Rows are one point carried round by a steady rotation, each followed by how many ticks it has turned.
The counts run from 0 to 201.
[113 121 177 136 110 140  97 113 118 166 153 169 135  87 174 131 110  94
 151  98 145 112 152 161  85 108 125 137 131 132  97 163 106 116 109  79
 118 135 168 145 145 105 151  95 155 131 115 101 109 113 129 134 107 151
 120  98 144 173 170 191  96 121 129 150]	98
[ 82 153 153 143 104 131 102 153 121 120  95 130  95 115 144 152 115 155
 161 141 116 100 110 133 158 132 152  93 130  96  99 169  86 136 110 155
 107 154 197 188 166 157  74 101 161 141 112 102 122  68 141 145 155 131
 143 147 162 134 138 133  92 104 113 131]	126
[116 156 154 118 138 111 116 140 106 150 111 116 138 156 166 146 127 123
 146 193 113  98 159 138 106 119 172 102 139 171  74 111 136 159 111 159
 122 130 203 104 150 131 127 106 186 134 112 119 140  94 195 115 164 139
 121 120 135 126 172 167 131 140 115 152]	64
[ 94 125 161 119 174 108  87 137 130 136 149 137 139 154 177 145  94 142
 167 158 119  93 154  82 116  99 157  90 135 165  69 109 135 142 108 112
  89 152 147  79  98 108  93 141 152 163 150 107  81  83 122 147 115 139
 120 116 124 122 151 138 144 135  87 132]	73
[ 62 147 146 138  95 105 118 119 138 164 138 169 121 105 134 146 127 124
 151 121 140 113 124 148 128 150 147 148 122  73 124 182  97 123 113 112
 154 159 167 197 179 156 142  76 123 115  92  99  90 111 132 143 129 115
 139 113 141 154 149 192 105 102 117 109]	112
[ 94 147 143 132 135  83 105 152 109 187 135 115 129 124  99 179 107 136
 160 146 100 131 117  98 119  94 123 123 174 129 101 136 129 106  89  84
 140 135 180 128 145 165  88 148 128 125  88 123 101 106 124 137 113 157
 121 144 118 110 182 172 131 102  64 154]	69
[ 92 180 127 115 131 108 137 136 123 157 139 102 155 178 119 138 106 141
 167 181 129 101 126 105 158 132 147  86 146 117  93 150 115 157 112 165
 116 159 193 123 141 179  92 126 134 139 101 117 109  70 146 149 125 149
 168 150 119 137 154 115 151 115 119 121]	136
[128 124 146 117 146  94  88 171 124 190 165 128 161 144 110 103 109 160
 161 166 113 100 100 106 145 107 121  82 164 112 104 133 114 137 134  93
 119 143 159 120 140 133 130 121 128 102  82 139 135 106 121 151  92 155
 144 151 101 137 170 178 135  75 113 133]	153
[119 130 153 153 101 134  94 138 106 164 191 132 138 106 142 121 135 122
 153  95 134 116 117 118 135 114 107 105 163  89 104 173  94 113 120 105
  99 148 146 161 135 124  89 126 152 118 105 117  98 116  98 168  76 158
 160 139 147 176 149 161 111  88 151 127]	25
[ 79 149 167 127 100 127  85 149 137 103 171 146 116 140 134 142  95 148
 147 130 158 123 108 124 139 113 146 110 163 100 104 153 114 155 145 172
 154 164 194 155 129 163  69 101 168 125 118  81 103  91 104 165 106 149
 146 128 150 134 144 125 131 143 132  92]	43
[ 59 119 139 114 105  95  81 120 145 104 141 161 106 139 141 137 131 117
 146 138 120 113 115  89 108 157 201 146 128  93 103 117 106 130 109 107
 134 169 145 174 127 132 129  68 162 130 137 100  92 103 105 159 114 106
 131  96 137 144 138 155 133 111 102  98]	188
[ 91 134 128 124 149  78  87 152 119 191 144 125 109 134 104 170  81 141
 181 145 108 131 126  86 114 106 143 127 156 139 115 124 122 101 111  92
 141 153 173 115 127 153  99 146 106 122 101 115 104  97 122 147  96 142
 109 127 105 112 167 176 149 102  62 137]	70
[123 120 157 128 164  88  77 170 145 202 169 157 168 140 116 117 108 147
 155 171 116  94 106  96 135 132 123  77 146 110 111 122 116 152 128  83
 124 142 154 113 139 128 123 117 125 108 100 163 128  92 132 138  99 155
 127 140 114 135 157 195 124  79  91 140]	154
[ 70 142 149 145 110  96 137  95 139 159 141 158 106 116 160 165 122 110
 160 110 124 113 145 133 110 157 161 161 100  99 108 154  84 112  90 125
 130 165 184 170 165 134  87 105 136 145 141  97  73  93 135 153 143 127
 113 109 147 129 127 145 108 142  98 127]	114
[152 132 191  99 129 100 118 110 115 201 184 143 158 144 127 109 126 115
 143 138  88 125 162 108 106 119 132 134 148 143 122 105 120 104 110  95
 124 148 176 116 153 148 166 120 143 132 115 111  95 124 119 151  93 139
 116 124  79 158 193 153 149  95 115 127]	163
[117 101 146  99 127 122 114 134 126 132 129 185 128 141 109 100 128 137
 186 165 108  98 111 126 128 141 147 110 142 117 118 129  94 121  97  79
  86 157 177 150 158 117 160  57 177 135 103 122 125  70 105 122 102 135
 142 131  94 189 153 136 108  90 137 136]	94
[116 139 185 147 130 126  54  99 142 141 154 176 144 102 164 114 153 111
 133  93 109  82 146 112 143 116 140 102 127 142  86 144  91 137 121  77
  79 140 142 162 110 124 137 100 176 140 135 120 116 143 111 170 106 124
 134  98 136 142 190 177 115 121 105 115]	15
[129 161 148 161 129 113  50 160 131 177 116 146 131  97 142 161 133 144
 138 145 103 103 127 113 145 109 135  81 148 138  86 146 116 135 132 121
 101 125 174 158 134 141  93 138 162 135 113 127 128 129 152 158 117 130
 138 134 145 103 176 193  99 107  69 134]	142
[116 111 146 137 149 132 103 124 119 170 122 162 114 114 146 156 109 127
 186 135 106 115 131 104  96 106 122 106 131 157  91 138 117 101  76  56
  66 149 171 122 133 103  97 112 173 146 105 115 109  85 105 112  97 144
 127 138 104 136 151 161 104 100  94 158]	83
[ 97 117 158 134 171 111  60 136 146 183 149 181 129 145 164 143  91 146
 160 153 116  84 113 117 129 120 147  97 115 133 102 119 116 156 127  73
 111 133 179 105 118 107 115  87 145 120 120 143 130  91 130 136 128 146
 107 111 126 104 144 186 125 104 111 129]	156
[106 104 165 117 152 150 127 124 113 143 150 162 161 168 151 132 108 142
 163 164 139 104 118 121 120 122 111  97 147 116  95 153 130 158 108  81
  85 156 155 131 153 104  91  96 177 127  93 115 101  65  81 123  96 167
 150 153 114 142 138 151 121  86 148 151]	168
[ 72 142 153 157 115  95  77 104 159 157 184 189 138 129 128 126 120 127
 150 120 155  92 112  94 128 164 133 123 121  89 116 137 101 149 128  99
 133 161 148 162 128 140 107  93 151 120 124 138  73 103 107 180  99 123
 150 112 138 141 136 161 140 106 124  81]	28
[113 130 174 117  89 128 113 138 101 123 154 141 159 131 160  85 160 116
 142 143 144  91 129 148 148 130 147  99 134  97  78 172  98 156 115 130
  93 150 137 177 167 113 143  95 183 131 121  90 106  92 129 137 117 144
 163 116 150 181 165 157  97 110 163 151]	108
[ 88 112 193 119 151 106  89 106 146 146 186 153 162 146 146  94 120 104
 156 113 100  89 176 134 129  93 118 128 145 143  91 158 104 137 120  84
 111 133 143  97 120 124 149 104 117 122 110  94  86 127 111 151  95 150
 121  95 115 141 187 154 151 120 139 117]	89
[123 132 167 106 156 135  70 144 124  94 137 131 149 157 155 125 102 139
 157 154 123  96 151 110 135  69 150  78 159 182  64 139 134 158 123 123
  87 144 164  91  91 135 118 114 174 146 120  85 119 102 114 132 107 142
 141 132 118 125 188 132 139 113 120 133]	75
[ 76 114 178 113 117 129 154 111  81 153 168 128 155 163 157 127 112  98
 143 137 137 112 155 145  83 129 145 147 161 108  91 144 107 128 104 121
 134 158 164 121 161 119 134  91 146 115 112  92 105  76 135 132 118 185
 126 116 137 175 150 158 130 132 168 143]	181
[ 95 166 122 126  75 104 115 134 111 138 187 111 167 157 117  96 130 115
 137 139 150 108 131 118 130 137 172 113 159 107  75 155 108 119 136 171
 150 165 152 147 142 167 136 122 159 128 117  92  81 132 145 174  91 143
 181 122 132 152 182 157 155 130 148 116]	120
[153 165 171 123  61 116 126 104 117 167 163 127 118 120 116 107 157 113
 157 137 117 130 134 144 120 138 135 130 158 101 120 145 103 108 101 148
 139 151 202 170 185 154 142 119 162 126 108 115 120 113 135 155 105 133
 159 135 116 183 177 133 114  92 140 109]	35
[107 126 184 150 141 105  56 110 147 141 158 175 158  95 142 115 132 112
 132  97  98  80 158 121 139 120 133  93 128 135  89 127  87 125 123  78
  85 114 143 151 117 111 140 106 164 132 150 119 105 135 143 169 110 149
 114 101 147 168 163 163 116 136 103 146]	14
[102 122 180 107 155 101 115 108 140 122 162 156 171 151 140  90 161 111
 158 137  67  58 160 121 168 122 100 121 134 111  81 152 107 160 109  83
  66 127 136 125 146 127 145 118 160 149 116 112  98 115  77 149 117 126
 131 130 110 135 174 123 130  97 124 128]	91
[104 153 195 126 105 121 100  92 150 133 145 173 127 121 184 128 138 115
 134 120 127  78 144 142 132 146 153 126  94 114  98 149  94 161 110 138
  96 140 182 145 145 127 123  83 164 154 143  99 109  96 124 159 149 116
 134 107 150 150 138 111 118 129 150  87]	31
[112 141 158 144  81 121 115 132 120 131 150 151 171 119 138  95 157 114
 137 154 150 103 143 144 132 137 122 107 152  95  78 170 113 146 108 133
 109 141 138 190 183 134 143  93 205 119 102  99 111 111 126 144 127 135
 164 120 143 170 169 167 106 116 140 147]	109
[ 88 123 163 112 147 104  88 109 139 135 207 167 153 144 132 109 102 102
 160 105 133  90 175 124 105  87 122 127 153 165  98 142 115 113 122  78
 130 132 152  90 107 138 146 102 130 120 120 108  86 124 111 156  87 167
 128  95 117 147 189 154 156 133 123 130]	88
[101 148 189 115  94  71  92 135 141 114 171 151 147 144 113 129 126 142
 135 123 118 109 128 135 134 143 167 116 155 103  97 120 112 149 127 180
 156 147 203 156 152 179 115 107 159 110 150  92 104 123 140 187 132 143
 119 116 153 151 157 123 143 147 115  95]	45
[122 166 122 140  97 128 137 126 105 172 122 130 116 150 153 161 122 135
 158 194 143 129 103 112 107 126 169 122 143 114  90 144 135 138 102 160
 111 161 206 169 167 151  97 128 192 142  91 111 113  87 137 134 128 127
 164 156 114 105 148 160 121  86 113 120]	51
[ 83 145 162 117 111 118 125  96 147 130 182 167 127 140 134 127 105 116
 165  94 123 119 140 117 123 114 125 153 131 106 113 168 100 106 102  92
 125 157 165 158 131 167 111 110 125 134 106  86  56 119  54 146  86 132
 151 123 100 142 169 123 140  96 128  99]	102
[111 118 179 115 129 131 102 119 130 144 150 173 162 123 125 149  80 124
 153 131 163 128 146  94  84  99 122  96 157 169 123 133 125 111 106  95
 126 152 167 111 121 149 127 108 139 132 120 115  82  99 105 139  76 163
 132 126 114 180 177 154 145 120 100 147]	86
[136 159 149 129  70  87 134 121 116 203 175 139 147 115 117 122 147 108
 144 140 126 124 124 135 109 154 127 143 149  82 114 142 106 112  99 138
 149 155 191 173 201 157 139 125 161 125 106 121 105 114 144 165 109 140
 152 138 120 179 166 145 119  93 139 121]	36
[134 149 160 160 136  95  62 164 120 169 128 137 146  93 147 144 142 144
 132 140 106  97 131 122 149 113 139  64 149 131  78 131 114 143 121 136
 103 128 170 148 150 124  84 143 163 132 133 125 145 121 178 163 140 138
 116 133 153 127 170 181  95 121  80 148]	141
[101 152 126 152  83  88 142 116 112 215 184 137 134 127 145 126 141  99
 156 131 135 119 123 127  95 165 147 150 144  69  97 137 103  99 107 125
 136 148 168 159 188 132 121 125 146 119 114 128  96 122 165 155 110 134
 149 126 126 150 153 176 117 102 127 123]	37
[122 139 184  95 150 129  85 140 130 106 128 130 163 155 122 109 119 143
 141 163 111  95 151 124 146  77 132  66 157 167  83 129 130 165 118 129
 100 138 166 111 124 156 146  91 169 133  98  94 128 106 117 129  98 144
 142 133 110 153 204 139 140 109 120 129]	76
[ 68 126 152 142 117 108  94 146 114 118 139 131 128 122 165 151 128 130
 160 135 145  90 133  86 123 133 162  92 124  92  75 165 111 145  89 147
  99 158 129 151 126 104  65 126 165 147 144  83  74  81 135 148 123 132
 146 124 174 149 132 153 113 136 101 141]	200
[ 86 141 167 139 105 121 128  88 142 141 170 181 127 112 141 139 122  97
 148  90 121 118 148 135 111 119  91 146 138 120 110 186 119 117 106  82
 118 147 149 163 153 158 112 115 141 148 106  85  61 128  56 150  83 132
 153 124 119 129 162 141 125 108 116 123]	101
[ 75 144 135 160  98 118  79 145 121  88 129 125 120 115 149 159 119 139
 160 127 162  91 126  95 127 119 162  85 147 114  70 162 122 155 106 150
 101 141 144 150 111 131  79 111 184 149 145  88  82  89 126 151 124 128
 167 124 171 142 145 142 108 138 108 121]	201
[ 76 145 127 137  88 109 106 123 128 158 138 167 128 108 121 133 149 116
 139 123 139 106 109 146 136 159 129 133 136  89 117 169  91 134 116 108
 146 145 162 200 168 156 137  68 168 117  81 115 100 115 123 135 124 128
 154 109 130 145 158 188 102  94 130 117]	111
[114 150 159 127 125  93 117 160 107 185 119 111 139 115 109 172 112 146
 155 161  94 130 134 118 130  93  98 108 180 139 105 137 122 110  89 106
 125 136 185 150 158 163 101 135 143 111  85 113 111 103 126 129 115 154
 121 159 116 120 184 175 132 100  65 164]	68
[133 156 177 111 143 121 116 122 116 185 146 117 123 157 157 132 102 119
 168 145 108  94 168 125 118  98 154 118 137 175  97 125 112 125 108 143
 104 147 216  79 109 133 109 136 122 158 118 101 124 102 158 137 126 159
 117 123 102 119 169 114 138 124 118 108]	148
[127 155 140 128 133 137 100 142  98 160 103 115 125 148 163 147 116 128
 151 182 111  97 154 156 108  82 153 115 168 173  69 135 130 147 106 142
 106 131 199 114 137 135 118 115 179 139  91 102 149 111 187 105 152 154
 118 128 131 103 184 165 110 134 116 151]	65
[ 71 124 162 107 104 101  92 106 135 112 131 154 105 133 166 125 126 120
 151 134 135 103 130 105  93 141 207 144 112 111 100 127 104 133 104 128
 135 170 154 154 114 128 140  71 158 132 144  81  86  94 141 140 119  99
 124  85 138 153 151 158 130 124 115  90]	189
[ 82  90 189 112 136 115  77 143 135 120 173 180 140 145 115 131  97 137
 136 122 120 110 124 144 114 111 129 128 182 125 121 130  99 151 133  89
 144 153 185 137 146 142 130  65 159  96 110 111 132  87 113 134 107 173
  97 119 141 170 147 152 125 123 131 138]	171
